In the rows, zero is written as 128.
Where one turn sends some rows of the set: a few examples, then the rows asked
sador: [135 129 181 118 120 147 142 116 101 148 153 157 114 164 161 147 122  72
 130 120 120 148 139 134 104 130 138 139 145 126 125 120 112 113 132 133]
zot: [128 142 168 116 142 147 158 114 102 128 170 121  98 168 125 138 129  64
 139 116 146 126 142 133 127 107 113 143 152 104 117 153 144 117 131 110]
Vof: [140 144 186 126 123 145 141 116  94 144 167 141  99 173 136 145 117  78
 134 119 126 131 137 126 100 122 130 143 150 126 111 128 136 119 138 124]
gupob: [149 116  98 119 118  86 123 143 161 114 108  78 130  84 129 145  92 194
 110 106  88  99 137 123 141  98 107 124 110 136 102 141 121 131 125 134]
Mab: [138 139 163 115 134 153 146 111 111 127 159 126 131 172 164 127 138  65
 104 117 150 156 148 146 119 123 107 119 157 113 150 148 106 114 126 118]
Dono: [135 130 171 113 125 148 144 118 105 141 149 146 126 166 174 137 131  66
 107 118 130 161 146 139 110 125 123 131 145 118 144 133  96 113 123 133]
per: [136 142 170 120 148 152 154 115 112 114 166 122 118 170 139 130 135  64
 121 112 150 149 139 139 126 121 111 127 159 101 140 153 132 101 132 115]
mames: [130 137 156 116 144 150 156 106 113 123 171 120 116 171 143 128 140  61
 128 118 156 140 144 140 136 115 105 126 161 105 141 151 128 118 129 109]
tofig: [131 138  82 154 144 103  99 130 139 112  95  85 134 108 130 128 107 201
 107 125 122 118 138 147 136 121  84 118 104 144 109 118 116 137 130 158]
mevi: [140 128  81 135 126  83 106 119 162 128 101  67 113  99 138 140 108 192
  96 101 113 102 129 135 154 106 114 131 118 141 106 139 136 143 116 148]
sile: [133 142  88 156 147 103  99 131 137 113  96  83 129 109 122 130 104 203
 112 127 122 111 134 144 136 119  86 123 102 143  99 119 127 138 135 155]
volal: [142 123  78 141 124  86 104 110 168 126 107  72 118 101 141 137 111 195
 111 107 116 103 120 139 156 121 121 125 124 151 109 120 143 145 128 140]
Budip: [133 132 183 123 126 145 148 123 104 137 160 158 107 162 148 146 126  71
 132 114 120 150 132 126 108 128 134 137 145 116 129 119 120  99 134 138]
dof: [138 112  83 130 130  85 110 114 166 128  89  75 124  94 144 146 106 189
 114 108 110 106 126 144 161 116 128 133 114 139 103 131 136 137 119 143]
bifim: [132 132 173 121 131 146 150 126 105 134 155 153 117 163 162 137 135  68
 113 108 125 162 138 131 113 124 123 129 144 110 145 127 103  97 126 140]
gavav: [143 144 170 116 142 152 150 106 109 121 163 113 123 175 140 133 132  66
 123 118 156 139 145 146 124 122 110 127 159 109 132 162 133 115 131 104]
Nif: [148 114  91 118 124  88 125 141 164 108 106  72 139  86 136 139  98 191
 102 107  96 104 139 129 148  97  99 118 113 132 112 147 113 130 123 129]
sofe: [137 146 185 129 132 143 148 121 100 133 171 145  95 168 130 141 123  76
 138 111 128 138 130 123 107 124 128 139 153 117 117 128 141 106 139 129]
fova: [135 137 165 118 140 150 150 118 117 122 164 135 122 167 158 127 139  65
 109 108 145 162 139 138 121 125 110 121 155 107 154 140 110 100 129 127]
mol: [150 103  89 121 120  92 123 128 177 108 106  84 151  86 145 139  99 189
 126 118  96 106 128 139 154 118 113 110 121 141 113 123 121 128 139 120]
zural: [132 128  86 153 148 103 103 124 143 111  87  91 138 106 127 134 104 200
 129 133 121 115 130 154 143 129  97 123 103 144  99 110 129 133 138 151]
Zaba: [155 124  85 133 116  90 117 130 171 107 129  74 134  95 132 129 103 196
 109 111 104 101 129 124 141 108  93 105 130 147 115 128 125 139 138 121]
Muneg: [139 126  81 134 124  85 106 120 162 130  99  71 116  98 145 139 110 194
  92 100 110 108 127 134 153 108 117 132 116 144 111 135 130 142 112 150]
muf: [123 121 161 112 126 143 152 119 107 142 154 154 115 158 169 141 135  62
 120 115 127 157 145 134 122 117 125 138 143 113 143 125  96 114 121 135]
seke: [126 134 150 115 136 147 152 114 111 131 167 133 121 166 164 128 144  61
 109 113 145 155 147 137 130 114 104 126 156 109 153 140 100 117 121 126]
lufut: [138 114  82 130 133  87 113 112 168 123  90  67 127  96 142 143 109 187
 110 109 116 105 125 149 164 116 125 132 117 138 107 138 140 137 119 140]
sabi: [132 127  84 153 151 107 103 123 148 106  87  85 143 108 129 131 107 198
 122 131 128 118 131 157 147 130  92 118 104 140 105 117 127 133 137 147]
Rizum: [140 150 182 119 137 150 149 114  97 130 167 117 103 173 126 142 122  70
 132 117 141 126 143 135 113 115 119 140 154 113 112 154 145 116 134 112]
Mivi: [130 129  88 146 151 101 106 133 138 114  80  89 137 103 128 139 102 199
 116 128 118 118 137 152 142 120  97 128  92 137 100 122 119 130 126 159]
vodun: [152 121  88 133 108  86 113 134 169 113 125  85 133  93 141 131 101 198
 109 111  94 105 128 118 138 110  99 108 125 152 113 117 119 140 137 129]
dol: [141 122  76 140 124  84 104 107 172 124 105  72 125 102 148 134 114 192
 105 108 119 109 120 142 158 121 119 121 126 150 116 121 137 146 125 140]
novad: [129 143 173 121 127 141 149 119  96 143 175 142  87 168 130 143 125  73
 141 115 129 126 137 118 112 111 123 147 150 117 111 128 138 122 133 128]
tuzaz: [131 132  89 148 155 105 107 133 138 109  82  77 136 105 120 135 103 198
 117 126 124 112 139 153 145 118  91 127  96 133  99 131 126 130 128 153]
tole: [125 128 168 120 120 142 147 117 103 148 165 160 101 162 154 146 128  69
 140 119 121 144 136 125 111 122 134 143 147 122 123 110 117 116 133 134]
disu: [139 148 181 124 143 148 153 121 103 122 170 123 102 172 123 138 126  70
 130 109 141 134 135 129 117 115 114 135 154 106 123 152 144 103 134 120]
fufu: [152 108  93 125 123  90 124 128 174 105 111  78 142  87 130 141  96 190
 133 119 100  99 127 134 153 115 113 114 121 140 105 128 135 130 140 116]

bifim -> fova
zural -> Mivi
sador -> Dono
And these:
tole -> muf
mevi -> volal
fufu -> gupob

Where one turn sends some rows of the set: a few examples, then the rows asked
bibe: [123 135 138 123 143 103  96  79 173 117 115 129 152 143 120 124 148]
rigi: [110 118 155 128 187 130  77 175 115 141 117 144 148 131  97 121 133]
Sulu: [119  99 137 107 145 111 170 181 142  97 115 132 145 131 128 130 109]
gabi: [124 101 140 110 155 114 171 181 142  92 115 133 141 130 124 129 111]
zadab: [167 142 126 103 105 141 130 171 143 149 116 114 115 150 160 145  92]
Nubom: [164 149 134 118 128 155  94 100  91 132 138 152 122 135 104 118 128]
dirum: [ 91 108 147 118 150 119  77 178 118 162 125 141 163 132 112 122 124]
Nipup: [192 154 131 113 136 122 117 176 108 112 127 136 110 144 111 113 105]
Dufol: [107 119 159 128 195 153  87 170 140 152 102 129 140 134 123 143 131]
gono: [122 100 137 109 147 110 170 182 140  95 117 133 144 131 124 128 110]
fafo: [195 157 137 116 151 138 122 172 122 112 117 128 100 145 122 125 106]
kima: [113 122 159 130 198 144  82 172 127 142 108 137 141 133 107 131 134]
rus: [120 133 138 123 139 102  96  79 173 119 116 129 154 142 123 124 146]
pap: [ 86 106 146 117 146 129  82 176 131 171 118 133 161 135 127 135 121]
Pov: [123 101 138 109 152 111 170 182 140  93 117 133 143 130 123 127 110]
Vegat: [145 139 126 109  92 149  97 101  99 156 142 146 134 137 125 126 118]
rone: [122 135 138 123 140 100  96  80 171 117 117 130 154 142 119 123 148]
buk: [190 154 137 115 149 151 128 169 138 123 108 119  97 148 140 140 103]
Zabis: [125 102 139 111 155 116 172 180 144  92 113 131 140 130 127 132 111]
bukaz: [ 97 113 156 124 178 153  90 171 146 164 103 124 145 135 135 149 127]
Melof: [163 139 121 101  90 125 124 175 130 149 128 121 124 149 149 134  90]
lebi: [122 135 138 123 143 102  96  80 171 116 116 130 153 142 119 123 148]
rim: [120 100 138 109 149 116 173 180 146  98 112 129 142 131 131 134 109]
tet: [146 141 131 113 109 175 107  95 123 161 126 132 123 140 146 147 117]
fugoz: [122 134 138 124 141 100  96  80 171 116 118 131 154 141 118 122 148]
vun: [165 152 139 121 144 180 104  93 115 139 121 138 110 138 126 140 128]
Vata: [122 134 138 123 143 103  97  80 174 117 115 129 154 143 122 125 147]
rumam: [121 134 137 122 139 100  96  80 172 118 117 129 155 142 121 124 147]
Pup: [155 144 128 113 108 146  93 101  89 143 143 151 130 135 110 117 122]
muzo: [119  99 137 108 146 113 171 181 145  98 114 130 145 130 130 132 109]
Zugil: [121 135 138 122 140 103  97  80 174 119 116 128 154 142 122 125 147]
Sese: [178 149 132 110 130 152 132 168 147 138 108 113 104 150 156 148  97]
ged: [122 101 139 109 154 117 173 179 146  96 113 130 141 130 130 134 110]
selif: [156 148 136 117 129 183 107  93 124 151 120 131 114 140 141 148 122]
mola: [142 138 127 109  94 161 101  98 112 163 135 137 132 138 139 138 116]
Fuzuk: [180 147 125 106 111 111 115 178 105 123 135 137 121 145 115 110  99]
dubeb: [101 114 150 124 167 120  76 178 111 150 123 146 157 131 100 118 129]
vapug: [ 88 108 150 118 158 143  88 172 143 172 109 127 154 135 137 146 122]
Buna: [169 140 121 101  92 112 118 178 114 138 135 131 126 146 131 118  93]
gup: [168 153 138 122 143 168  99  96 101 131 129 146 114 136 111 127 130]

rim -> gono
Vegat -> gup
And these:
dirum -> kima
Nipup -> Sese

Where one turn sends some rows of the set: a few examples, then the rows asked
kazi: [120 131 157 134 109 189 103 105  84 134 141 172 119 127 142 130 132 133
 139  93 144 160 134 110 140 161 108  87 107 119 142 105 176]
Luvuk: [115 152 155 154 131  96 102  95 141 129 121 118 112  91 125 130  94 121
 116 136 131 120 108 102 162 127  92 123 138 139 128 161 133]
Gek: [148 132 145 154 159 149 100 132 103 122 153 151 129 107 104 125 156 137
 143  83 174 164 179 110 106 161 160 119 108 129 110 106 157]
Peg: [137 141 110 125 143 129 111 172  78 146 162 202 159 129 121 123 150 142
 145  98 168 147 156 137 131 119 168 154  98 134 102 100 139]
Neme: [122 115 143 157 143 147 100 105 100 165 139 171 122 126 116 146 154 141
 156  83 142 148 179  97 110 157 153 117 108 124 110  86 133]
busa: [126 101 131 170 107 179 135 143  88 145 160 210 147 131 156 125 128 126
 112 141 134 130 169 103 150 159 161 119 133 110 130 109 132]
Zaga: [114 133 176 137 129 168 147 117  74 149 156 182 181 146 142 118 120 112
  92  75 118 178 148 100 158 132 137 132 139 135 127 116 146]
fakor: [155 140 153 154 144  99  94 108 146 106 117 108 116 109 129 135 114 136
 110 140 124 121 113  91 144 137 115 145 110 123  91 177 140]
migi: [176 146 134 133 116 102 112 147 134 121 115 150 111  93 150 115 111 149
 111 168 132 111 112 113 143 127 143 163 111 137 104 185 139]
Mezuz: [127 129 139 113 139  71  79 114 141 145  94 134 139 101 134 130 108 147
 156 130 122 121 121 140 136 114 139 160 127 159 116 158 141]
Ritel: [151 147 147 130 155  75  99  92 146 129 102 135 117  93 129 143 109 129
 156 120 129 117 118 115 131 110 124 148 139 167 125 137 143]
bitug: [116 115 138 155 141  77 101 126 139 132 108 149 172 115 141 136  91 117
 114 164 107 113 115 118 162 127 140 162 139 139 112 164 128]
vepof: [140 162 138 133 144 101 117 116 132 154 101 115 145  98 133 155 128 146
 152 150 110 139 110 126 117  97 131 161 108 153 113 164 141]
murab: [134 130 134 124 112  91  96 133 143 128 111 153 127  92 139 122 107 133
 135 175 144 103 106 122 155 151 167 153 130 156 119 173 137]
taz: [140 132 141 125 163 158  96 116 103 135 156 157 118 100 122 121 166 140
 144  86 139 145 187  86 113 152 164 124 113 133 108  86 149]
tur: [111 124 154 145 116 160 133  99  74 167 138 203 186 144 145 138 121 104
 108  96 113 175 145 108 141 132 119 126 118 127 130  97 141]
Luzo: [121 133 157 115 107 101  96 108 130 119 102 139 161  92 158 122  90 121
 125 151 118 140  91 112 159 119 119 148 142 156 121 169 164]
mup: [117 131 161 159 139  90  84 116 141 134  96 116 124  81 127 127  95 133
 127 145 124 135 110 109 141 150 124 128 121 137 118 173 147]
kedan: [142 148 131 138 124  82 110 139 133 137 128 154 101  82 140 127 108 144
 152 155 148  92  99 108 156 115 151 147 131 154 116 150 127]
Ber: [117 124 153 135 157 147 103 131  93 158 151 157 117 120 121 115 150 135
 138  84 140 144 199 104 103 150 161 129 135 127  93  88 147]
lin: [131 152 143 162 136 129 116 116 145 121 110  99 131  91 135 152 121 134
 125 173 112 134 119 100 128 125 116 139 128 135 116 177 152]
Notuv: [140 148 137 102 140 142 126 165  67 162 143 223 134 136 134 114 135 121
 132 110 146 136 142 136 122 148 175 147 107 146 114  89 157]
kur: [141 148 116 116 155 141 117 169  74 158 154 221 139 114 132 119 151 135
 134 113 135 132 146 113 134 134 175 148  85 134 113  86 138]
Refop: [116 145 168 121 143 175 102 140  70 126 151 163 112 135 135 115 124 124
 131  88 143 153 125 117 137 159 117  94 109 116 119  97 191]
Ter: [110 160 166 128 133 177 109 125  82 129 139 170 113 134 117 124 131 129
 113  68 144 172 138 102 146 165 108 103 113 132 134 113 176]
bav: [139 143 130 154 143 109 135 115 145 139 118 123 164 119 132 159 125 124
 120 180 107 115 124 121 138 119 148 167 127 145 117 174 119]
duvo: [162 155 151 104 110 107 110  98 132 112 116 136 145 118 146 125 108 124
 101 144 123 132  90 116 159 119 107 160 114 147 110 184 148]
dezuv: [133 119 124 131 132 183 132 155  87 131 174 201 156 121 159  99 133 126
  89 136 118 127 179 118 162 139 153 132 131 114 137 114 137]
zem: [141 161 120 127 118 125 120 137 141 135 116 125 118 100 137 143 129 151
 138 185 131 110 115 135 139 122 140 153 116 147 127 182 140]
sefit: [112 138 173 122 138 154 135 103  74 154 148 183 181 144 132 118 125  84
  91  92 122 173 152 105 131 148 134 134 135 139 108  96 155]
nekez: [137 135 126 158 138  81 123 126 143 138 116 168 140  97 143 130  93 119
 108 165 116  99 137 118 154 109 131 163 157 150 128 154 115]
kov: [159 131 143 147 138  88 119 116 138 138 118 137 156 122 142 125 104 131
  89 150 105 119 130 121 151 111 129 173 120 128 102 185 111]
Zituv: [128 164 134 122 117 124 126 117 127 124 118 127 161 114 148 155 118 125
 128 174 113 131  82 116 152 102 116 157 121 150 117 171 154]
lumo: [132 128 155 141 167 151 105 132 100 138 144 162 111 137 115 135 151 152
 151  59 142 146 181 103 122 151 162 124 125 134 115  96 152]
roka: [146 144 163 132 120  98 135 101 126 132 122 151 154  96 158 125  83 112
 117 146 120 124  83 119 171 105 121 141 143 158 142 161 138]
gimuv: [136 132 113 115 114 151 113 146  78 157 138 232 133 136 144 138 147 140
 159 113 147 131 145 122 129 136 161 141 105 141 123  84 151]
megi: [127 139 167 131 143 167 140  99  78 150 160 180 188 122 134 114 130  92
  80  99 113 174 144  96 150 149 137 125 108 129 131 108 137]
gitu: [115 111 146 143 130 177 134 159  82 139 178 184 143 146 150 102 121 119
  95 130 133 120 171 124 158 157 156 120 143 106 118 113 144]
sebu: [114 151 151 112 153 177  93 117  82 122 157 158 129 126 128 121 140 127
 121  80 127 157 133 110 152 146 100  98  91 114 133  98 173]
vib: [128 150 126 113 127 144 124 168  78 154 150 222 126 135 128 122 149 144
 138  94 155 138 153 106 138 139 182 156 120 151 108  98 143]
Lalef: [164 148 134 116 139  77  93 118 135 128 103 137 133 105 142 133 122 148
 134 128 118 127 119 106 127  95 125 180 114 147  83 160 141]
fotuv: [116 154 147 118 126 170  96 124  82 112 157 155 150 124 123 117 136 127
 122  76 162 183 141 125 141 134  94 108 109 124 123 116 181]
mulop: [142 126 119 144 114 172 132 165  90 111 172 204 167 124 142 106 133 119
  94 139 162 146 175 129 150 148 158 137 136 125 128 127 150]
nedip: [129 124 136 158 136 172 143 173  85 128 155 218 146 147 145 118 122 125
  91 121 129 132 171 111 160 155 161 136 142 123 134 118 146]
koz: [128 129 161 163 144 153 139 125  77 134 166 172 207 134 127 121 121  98
  88  95 140 185 144 116 148 138 135 128 113 118 120 120 142]

mulop -> Gek
Luzo -> murab
vib -> Ter
And these:
migi -> fakor
Ber -> sefit
roka -> kedan
kazi -> busa
taz -> megi
zem -> lin

